Disus: [ 2.20  3.53 -1.31  0.09 -1.46  1.40 -1.82  0.44  3.61  2.21 -0.71 -2.77]
zifu: [-0.63  1.29  3.16 -0.58 -1.10  0.69  0.43  7.60 -0.36 -1.61  0.55  3.15]
pogon: [ 0.09  2.21 -1.82 -1.30  1.40 -2.77 -1.46  3.61  2.20  0.44  3.53 -0.71]
perm: [-1.61 -1.10 -0.63 -0.58 -0.36  0.43  0.55  0.69  1.29  3.15  3.16  7.60]	zifu
loc: [3.15]	zifu, 12
loc: [3.16]	zifu, 3
perm: [-0.71  3.53  0.44  2.20  3.61 -1.46 -2.77  1.40 -1.30 -1.82  2.21  0.09]	pogon

Godi: [-3.54 -0.12 -6.15 -3.66 -0.77 -0.22 -5.89  2.72 -4.89  2.47  2.66 -0.12
 -3.08  4.94  3.28 -0.85 -2.23 -1.36  1.28 -0.31 -0.60  3.18 -4.70 -1.80
 -0.16 -3.03  0.85  4.92 -2.90  1.39  5.62 -0.28  2.81  0.59 -0.93 -0.15
 -1.46 -2.18 -6.31  2.60 -1.77 -1.31 -2.07 -3.22  0.88  2.80 -1.79 -2.41
 -0.47 -2.88 -2.72  1.47  3.05 -0.17 -3.37  2.72 -1.54  2.17]
gelu: [ 2.29  1.16 -1.56  2.62 -2.84  2.02 -3.47  1.84  4.14 -0.58 -0.60  0.81
  1.31 -3.53  2.45 -0.74 -2.64  0.53  1.63  1.17 -1.60  4.38  1.53  4.83
  2.59  3.40 -2.85  0.73  1.56 -1.28 -2.55  2.23  2.62  4.43 -6.86  0.79
  2.65  2.25 -0.31 -0.59  4.07 -4.48 -3.94 -2.44  0.60  4.25 -2.20 -1.81
 -2.91  3.02 -0.91  2.85 -1.87 -6.58 -3.28 -0.11 -1.06 -2.36]
pes: [-2.02 -0.68 -2.74 -3.05  0.95  0.29  0.31  2.44 -1.69  4.35 -1.41 -0.41
  0.03  2.75  0.53  0.91 -1.21 -3.30  0.97 -0.88  1.60  2.56 -0.80  1.78
 -2.03  1.82  0.68  2.73 -1.87  0.09  3.85  1.42  2.52  0.41 -0.11  0.43
 -1.42 -1.32 -3.93  3.38 -1.25  2.70 -3.11  0.16 -0.27  4.27  1.64 -0.59
 -1.90  2.78 -3.58  2.15  2.40 -3.87 -0.27  0.39 -0.38 -0.58]
Lep: [-3.54 -0.12 -6.15 -3.66 -0.77  0.53 -5.89  2.72 -4.89  2.47  2.66 -0.12
 -3.08  4.94  1.26 -0.85 -2.23 -1.36  1.28 -0.31 -0.60  3.18 -4.70 -1.80
 -0.16 -3.03  0.85  4.92 -2.90  1.39  5.62  1.84  2.81  0.59 -0.93 -0.15
 -1.46 -2.18 -6.31  2.60 -1.77 -1.31 -2.07 -3.22  0.88  2.80 -1.79 -2.41
 -0.47 -2.88 -2.72  1.47  3.05 -0.17 -3.37  2.72 -1.54  2.17]
kur: [ 2.29  1.16 -6.15 -3.66 -0.77  0.53 -5.89  2.72 -4.89  2.47  2.66 -0.12
 -3.08  4.94  1.26 -0.85 -2.23 -1.36  1.28 -0.31 -0.60  3.18 -4.70  4.83
 -0.16 -3.03  0.85  4.92 -2.90  1.39  5.62  1.84  2.81  0.59 -0.93 -0.15
 -1.46 -2.18 -6.31  2.60 -1.77 -1.31 -2.07 -3.22  0.88  2.80 -1.79 -2.41
 -0.47 -2.88 -2.72  1.47  3.05 -0.17 -3.37  2.72 -1.54  2.17]
falo: [-4.78  2.37 -5.14  0.78 -3.70 -3.12  1.06  1.36 -3.27  4.50  4.34 -3.20
  0.52  0.54  6.91 -4.12  3.51 -3.24  2.78 -1.00  2.79  0.86 -2.95 -4.86
  1.41 -1.96 -1.68  2.18  0.31  0.11  2.68  0.94  1.62 -0.48  4.91 -1.09
  2.27  0.13 -1.94  0.69  1.41 -0.07 -0.57  2.15  1.67  1.01 -0.55 -4.84
 -2.11 -2.32  0.19 -3.65  6.93 -3.73 -1.78  1.74  1.46  0.52]
q: [ 2.29  1.16 -6.15 -3.66 -0.77  0.53 -5.89  2.72 -4.89  2.47  2.66 -0.12
 -3.08  4.94  1.26 -0.85 -2.23 -1.36  1.28 -0.31 -0.60  3.18 -4.70  4.83
 -0.16 -3.03  0.85  4.92 -2.90  1.39  5.62  1.84  2.81  0.59 -0.93 -0.15
 -1.46 -2.18 -6.31  2.60 -1.77 -1.31 -2.07 -3.22  0.88  2.80 -1.79 -2.41
 -0.47 -2.88 -2.72  1.47  3.05 -0.17 -3.37  2.72 -1.54  2.17]	kur
perm: [ 2.17 -1.54  2.72 -3.37 -0.17  3.05  1.47 -2.72 -2.88 -0.47 -2.41 -1.79
  2.80  0.88 -3.22 -2.07 -1.31 -1.77  2.60 -6.31 -2.18 -1.46 -0.15 -0.93
  0.59  2.81  1.84  5.62  1.39 -2.90  4.92  0.85 -3.03 -0.16 -1.80 -4.70
  3.18 -0.60 -0.31  1.28 -1.36 -2.23 -0.85  1.26  4.94 -3.08 -0.12  2.66
  2.47 -4.89  2.72 -5.89  0.53 -0.77 -3.66 -6.15 -0.12 -3.54]	Lep
loc: [1.17]	gelu, 20
loc: [2.27]	falo, 37

